In the rows, 128 means zero.
The rows of R fall into 3 groups, which share some directions, and each row is roughly a mix of its group's hidden directions.
R, 115 rows:
[[137 176 103 107 140  95 137 162 143 119 119 131]
 [124 116 105 108  76  86 126 112 123 135 140 111]
 [ 75 137 137 136 113  99  84 123 133 137 131 132]
 [ 77 130  92 131 108 130 107 123 144 158 138 113]
 [112 147 129 113 146  95 126 132 135  83 120 171]
 [121 172 109 128 158  96 145 160 145 129 140 144]
 [106 116 130 167 146 170 106 151 132 158 128 117]
 [148  94 137 131 122 184 118 121  98 114 112 131]
 [149 114 151  92  88  85 135 111 132 122 120 127]
 [ 97 129 160 144  94 121 113 127 131 168 157 114]
 [163 110 170 110 137 143 157  98 110 128 132 142]
 [117 122 162 170  95 107 118 143 108 121  98 130]
 [111 120 175 144 125 144  97 106 123 128 149 164]
 [154 126 137 151 133 116 156 169 106 138 115  88]
 [103 123 151 162 115 119  85 158 108 124 105 121]
 [126 169 118 126 149 113 149 115 149 113 159 169]
 [104 110 131 168 145 167 124 112 124 166 142 127]
 [112 140 100 136 148 138 100 175 112 146 103 110]
 [119 131 111 105 142  94 135 160 178 129 147 117]
 [167 106 143 124 103 120 149  99 112 151 122  92]
 [164 160 123  83 119 119 164 140 134 113 137 132]
 [125  98 143  91 113 123 126 148 123 167 105  95]
 [140 150 102  82 125 106 165 146 152 137 126 123]
 [110 134 151 145  85  81 148 108 137 127 128 143]
 [142 123 158 165 118 119 136 122  89 123  84 134]
 [100 119 153 163 115 123  84 156 115 113 110 127]
 [125 148 149  90 152 125 126 131 145  89 122 167]
 [151 148 143  77 109  99 138 129 141  97 123 140]
 [140 137  76 103 136 108 153 152 141 131 103 111]
 [123 149 119  93 126  78 130 149 165 135 129 114]
 [ 95 120 158 148 119 158  89 162 127 131 116 121]
 [139 102 124 153 159 174 137  95 108 141 129 129]
 [ 93 121 127 176 156 145 103 155 128 142 120 124]
 [165 137 128  87 127 154 160 122 134 156 154 131]
 [143 121 174 141 151 125 151  94 121 126 153 158]
 [128 120 134 193 144 157 127 112 115 148 124 119]
 [135 122 145 160  93 107 148 155 115 127  84 127]
 [119 134 134 128 144 154 166 106 129 172 163 131]
 [129 141 129 110  91  69 121 146 136 107 118 124]
 [156 132 156 132 153 138 171 130 110 119 140 168]
 [107 114 156 136 111 150 115 131  85 162 107 147]
 [103 124 135 148 118 123 102 186 128 134 108 104]
 [160 135 122  99 138 132 165  86 134 130 153 147]
 [157 131 153 101 138 152 160 109 114 121 136 170]
 [159 114 177 132 150 145 135 127  97 120 119 156]
 [154 131 108  94 162 151 160 107 144 115 132 148]
 [146 127 123  81  97  88 142 103 126 109 132 134]
 [157 136 171 128 146 120 167 115 105 130 133 158]
 [102  83 145 116 118 134 109 170 133 156 119 122]
 [161 136 123  94 147 137 155  88 130 127 150 156]
 [106 107 106 158 150 166 116 114 112 157 139 104]
 [152 139 109  85 141 134 167 105 147 145 145 142]
 [111 120 150 164 117 121  86 160 107 109 115 114]
 [143 132 110 124 156 127 142 157 122  86  84 114]
 [152 119 139  97  81  90 127 105 127 120 121 111]
 [106 135 128 132 167 134  94 140 132  83 108 149]
 [129 119 165 168  88 125 124 142 104 127  99 126]
 [134 130 121 126 161 101 109 121 177 103 153 111]
 [109 101 114 154 151 168 116  92 112 146 138 122]
 [ 98 115 165 171 122 127  97 104 115 129 138 140]
 [125 103 129 121  77  86 121  93 125 129 130 135]
 [112 103 127 143 129 158 127  75 119 159 149 123]
 [154 149 125  85 124 116 169 101 139 136 147 141]
 [147 110 154 140 119 168 137 123  82 123 110 152]
 [138 152 140 152 121  95 134 105 148  87 147 155]
 [145 110 131 130  92 116 150 104 117 169 140  94]
 [100 158  84 133 126 103 115 157 142 142 122 103]
 [133 143  88 152 154 149 119  95 141 102 151 115]
 [110 133 157 155 123 114 138  77 124 141 155 152]
 [ 86 151  86 155 118 118  98 138 143 130 132 119]
 [103 147 111 130 159 148  94 146 137  87 121 149]
 [130 125 150 169 104  98 114 116  93 102 107 125]
 [121 136 133 163 175 175 122 150 128 133 122 132]
 [ 93 118  90 114 103 130  99 154 154 138 123 108]
 [150 128 168 121 132 117 175  98 111 140 140 148]
 [140 129  97  95 173 150 139 127 151 101 141 135]
 [146 108 112 104 137 189 144 108 114 130 133 129]
 [123 122 146 126 108 126 104 172  98 140  84 129]
 [126 139 123 128 185 156 128 131 124  94 119 157]
 [103 112 134 173 125 132 107 159 119 121  90 109]
 [148 127 183 127 140 123 153 116 102 136 128 162]
 [163 117 120  76 102 114 153 104 122 122 134 130]
 [132 150 161 123 170 136 132 118 136  91 114 162]
 [101 163 120 122 156 117 116 166 142  95 125 150]
 [113 130  88  99 158 141 141 122 162 151 151 116]
 [132 112 153  86 102 118 130 147 112 159  96 113]
 [158 107 171 126 159 145 154 137 101 134 127 147]
 [126 135 107  86 150 154 151 139 163 153 148 123]
 [114 132 137 158  87  83 127 136 111 137  99 115]
 [106 121 146 160 118 128  86 166 111 117 110 109]
 [136 142 168 164 150 110 151 128  97 136 131 156]
 [ 80 122 120 126 124 137  81 154 154 142 135 133]
 [132 123 164 167  91 100 120 132  99 131 111 138]
 [163 121  95 131 167 125 152 117 117  93 108 129]
 [ 90 125 143 150 102 118  99 169 131 138 102 120]
 [110 109 166 105 110 129 124 139 103 174 109 138]
 [ 94 128 151 161 114 108  94 156 112 127 104 113]
 [116 171 131  92 155 118 140 132 142  95 138 152]
 [102 127 122 163 136 117 106 109 164 106 164 143]
 [126 138 125 121 158 172 157  98 124 154 159 126]
 [117 127 122 136 172 189 118 144 130 140 133 127]
 [126 165 139 114 162 138 127 160 145  93 120 156]
 [ 94 121 132 133 101 144  97 162 150 141 154 103]
 [156 143 126  87 122 132 171 101 141 140 153 138]
 [121 102 154 103 112 155 117 155 100 151 101 147]
 [125 156 135 126 173 129 119 150 133  82 108 147]
 [123 158 127 143 157 126 115 152 135  80 110 158]
 [108 114 125 141 146 124 130 109 146 179 171 138]
 [140 120 146  91  90  95 142  89 130 135 137 120]
 [116 126 120 128 123 119 139  76 164 122 170 130]
 [128 136  89  78 152 149 123 143 157 129 140 129]
 [145 133 103 120 146 119 139 174 127  93 101 102]
 [150 102 104 171 120 140 128 123 100 147 117  93]
 [136 104 161 140 112 153 114 135  82 135  95 133]
 [164 139 144  79 103 106 133 121 134 100 116 121]]

One row of each group comes first, with its name. Which group is each row after those in?
[104 112 146 173 115 134  94 155 114 114 109 109] : (109)
[ 99 113 112 171 151 164 103 138 122 149 130 116] : (8)
[116 145 138 131 121  84 110 180 144 119 114 143] : (34)

[125 131 168 157  96 104 124 121 104 110  97 146] : (109)
[143  99 125 112  90  86 116 101 118 105 111 132] : (8)
[110 142  80 142 136 108 113 146 159 122 136  94] : (34)
[147 133 151  95 123 142 159  79 131 141 149 133] : (8)
[107 128  87 128 114 129  87 155 145 123 111  96] : (34)
[140 133 143  96  92  74 139 114 134 112 125 135] : (8)
[161 133 142  72 107 104 151 115 132 115 128 129] : (8)
[130 118 155 133  99  77 110 149 137 112  99 138] : (8)
[131 137 107 140 152 140 141 105 159  97 170 150] : (34)
[129 102 128 129  64 109  97 132 137 135 121 126] : (8)
[103 108 131 108 116 119 107 180 131 158 106 114] : (34)
